One vector is turned by the same rotation once a tick. Each row is the vector after some number of ticks, and that number follows the row.
The counts run from 0 to 366.
[151 158 150 107 139  86 128 119 116 148 136 140 140  86 145 133  63 149
  89 130 144 111 107  84  98 120  90 131  86  86 162 119 157 139 135 144
 143] : 25
[147 179 134 125 160 114 161 123 118 160 117  82 148 104 134 145 103 134
 122 147 146 127  91  77 129 125  94 112  78  95 175 168 137 145 144 138
 135] : 213
[175 139 141 111 165 102 145 134 112 150 131 114 183 119 131 121  96 114
  77 137 155  93  93  88 136 111  95 133 101 115 192 119 122 123 127 147
 114] : 254
[178 160 137  95 168 111 128 141  84 139 154 126 124 106 114 147  71 146
  87 117 148 154 117  90 138 147  92 155 118  84 143 147 148 163 121 141
 115] : 278
[140 157 106 116 173  70 156 119  95 160 123 111 164 128 126 121  81 107
 102 128 170 135 126  85 158 127 110 124 128 104 187 144 128 153 148 121
 121] : 0
[140 151 146 115 136 107 132 132 104 131 130 108 132  86 148 168  87 116
  69 129 160 136 129 105 124 124 103 125 126  74 208 150 129 142 112 138
 103] : 263
[170 174 140 119 145  99 113 126 104 130 123 118 118 119 111 136  74 125
  98 127 139 136  84  88 125 127  85 125  73  84 177 116 137 146 161 111
 125] : 310
[139 178 118 108 136  69 136 137 102 117 134 122 133  80 119 140  77 132
 107 142 144  99 105  93 110 130  97 121 103  87 183 115 150 128 164 129
 124] : 114
[164 172 136 129 153  93 114 131 106 134 123 120 121 114 119 126  73 116
  92 127 142 135  86  87 128 124  88 127  75  96 175 109 143 152 162 111
 122] : 311
[138 165 141 120 177  78 128 139  85 130 135 121 134  99 134 147  87 108
  66 124 166 148 103 114 133 140  85 131 116  96 181 128 123 139 136 116
 118] : 175
[172 164 106 104 141 121 122 135 117 124 121 116 131 120 114 154  60 113
  89 121 148 120 121 117 151 113 117 138 105  77 180 140 139 140 162 151
  71] : 51
[152 156 123  91 128  91 141 121 102 130 138 141 145  98 130 153  65 153
 105 134 153 106 123  83 113 132 100 114 111  58 167 148 135 125 137 148
 146] : 203
[138 163 119 130 173  96 135 127 124 135 134 137 197  97 120 128  74 104
  78 141 160 116 110 111 139 142 102 137  80 116 163 144 140 136 127 150
  98] : 59
[146 160  88  95 154  82 152 141  90 135 130 122 135  77 121 151  81 124
 108 142 160 129 118  81 130 146  97 119 128  84 177 139 133 126 158 136
 138] : 293
[164 165 114 106 162 113 137 124 120 183 112  94 146 128 122 123  73 114
  95 117 157 120 115  92 156 104 109 129  96 116 171 129 142 159 158 147
  88] : 137
[130 174 120  81 149 107 133 122 125 169 127 117 140  86 116 163  64 142
  99 124 154 124 114 131 138 141  86 131  92 102 177 120 144 136 149 156
  95] : 233
[160 137 118 105 172 109 148 133 138 167 129 107 142 123 168 127  65 114
 103 137 136 126 100  98 153 110  88 133  90 115 178 123 154 166 121 145
 108] : 43
[149 166 116 105 158 104 137 112 106 130 141 132 133 101 130 158  65 128
 114 127 144 152 132  89 144 152  91 120 108  62 160 182 146 149 121 132
 124] : 6
[170 154 154 138 164  93 145 144 100 111 145 107 166 125 153 123  89 115
  73 141 144  92 109  91 128  94 114 144 103  94 170 149 142 147 119 152
 102] : 165
[154 159 115 102 155 108 117 120 125 136 129 147 136  92 136 154  44 117
  77 113 146 135 125 123 135 132  98 140  97  79 150 141 154 135 142 155
  90] : 143
[173 159  97  95 171 127 153 150 121 151 136  94 139  90 145 141  81 124
 102 136 136 105 114  89 146 114 102 137 108 108 153 150 155 136 140 177
  90] : 335
[139 163 115 117 153 120 160 133 123 140 134 116 194 128 114 149  78 129
  99 159 171 104 102 121 144 138 117 137  77 101 171 156 127 141 130 171
 106] : 151
[133 177 122 106 147 123 157 132 111 162 110  88 122 113 139 171  88 139
 102 142 168 130  95 112 128 121  99 118  85  81 171 149 123 137 166 154
 124] : 35
[157 170 159 110 142 111 145 132  88 143 125  89 142 118 118 158 106 131
  74 124 168 110 119 102 131 106 113 125 126  82 197 145 112 131 142 146
  99] : 170
[184 133 124 100 152 131 139 157 113 136 140 116 146  73 135 151  91 124
  80 146 146 125  96  81 126 138  88 140 106 103 181 129 139 132 113 160
 116] : 159
[170 143 132  90 147  96 149 140 105 138 144 123 150 121  92 132  75 143
 114 137 154 144  96  95 135 149 105 167 117  92 194 119 151 169 142 129
 128] : 191
[132 148 116 108 142 103 156 130 136 141 134 126 191 121 130 146  63 129
  99 156 164 104 109 130 139 134 116 139  90 101 191 135 140 153 123 165
 100] : 149
[154 154 123 135 164  87 159 125 117 121 139 118 153 122 164 125  75 118
 117 155 138 123 100  73 130 123  99 121  86  79 162 172 148 152 122 132
 145] : 300
[138 154 113 134 135  72 150 139 103 105 130 130 148 112 145 139  68 117
 104 162 159 122  96  93 112 127 111 127  94  69 181 136 138 146 152 129
 148] : 207
[134 191 140 117 145 108 129 103 120 171 128 114 146 113 140 148  61 144
  96 117 156 118 136 106 128 116 108 119  80  85 144 161 148 154 136 159
 102] : 319
[168 174 129 110 130 115 149 130 112 131 128  79 125 124 131 151  89 135
 128 143 133 112 112  75 138 106 108 108  97  72 197 158 140 154 143 136
 115] : 305
[130 156 129 124 179  72 138 135  95 143 139 116 145  99 149 135  83 100
  73 131 167 152 114 108 140 138  91 130 123 111 189 126 134 161 115 117
 118] : 177
[158 156 121 103 129 133 136 147 103 131 147 113 152  94 131 176  85 144
  79 149 162 113 122  95 128 137 107 121 102  83 169 153 120 139  99 176
 111] : 66
[150 152 107 109 179 102 143 145 121 143 126 108 112 103 162 144  69 109
  96 140 140 144  83 111 143 128  76 131  85 106 165 119 149 151 143 134
 114] : 40
[146 132 146 104 149  79 141 121  93 150 134 129 140 129 153 144  67 129
  76 121 172 140 122 104 134 121 103 134 139  79 195 126 127 155 121 128
 130] : 86
[157 189 141 112 139  94 138 124 106 114 135 124 141  90 102 145  79 147
 114 134 139 107 112  89 108 129 109 135  96  65 164 159 153 127 169 143
 119] : 111
[157 167 122 123 172  95 139 134 116 146 124 100 139 149 134 121  69 113
 102 134 145 118  89 111 155 105  98 137  76 112 169 114 144 164 157 129
  95] : 134
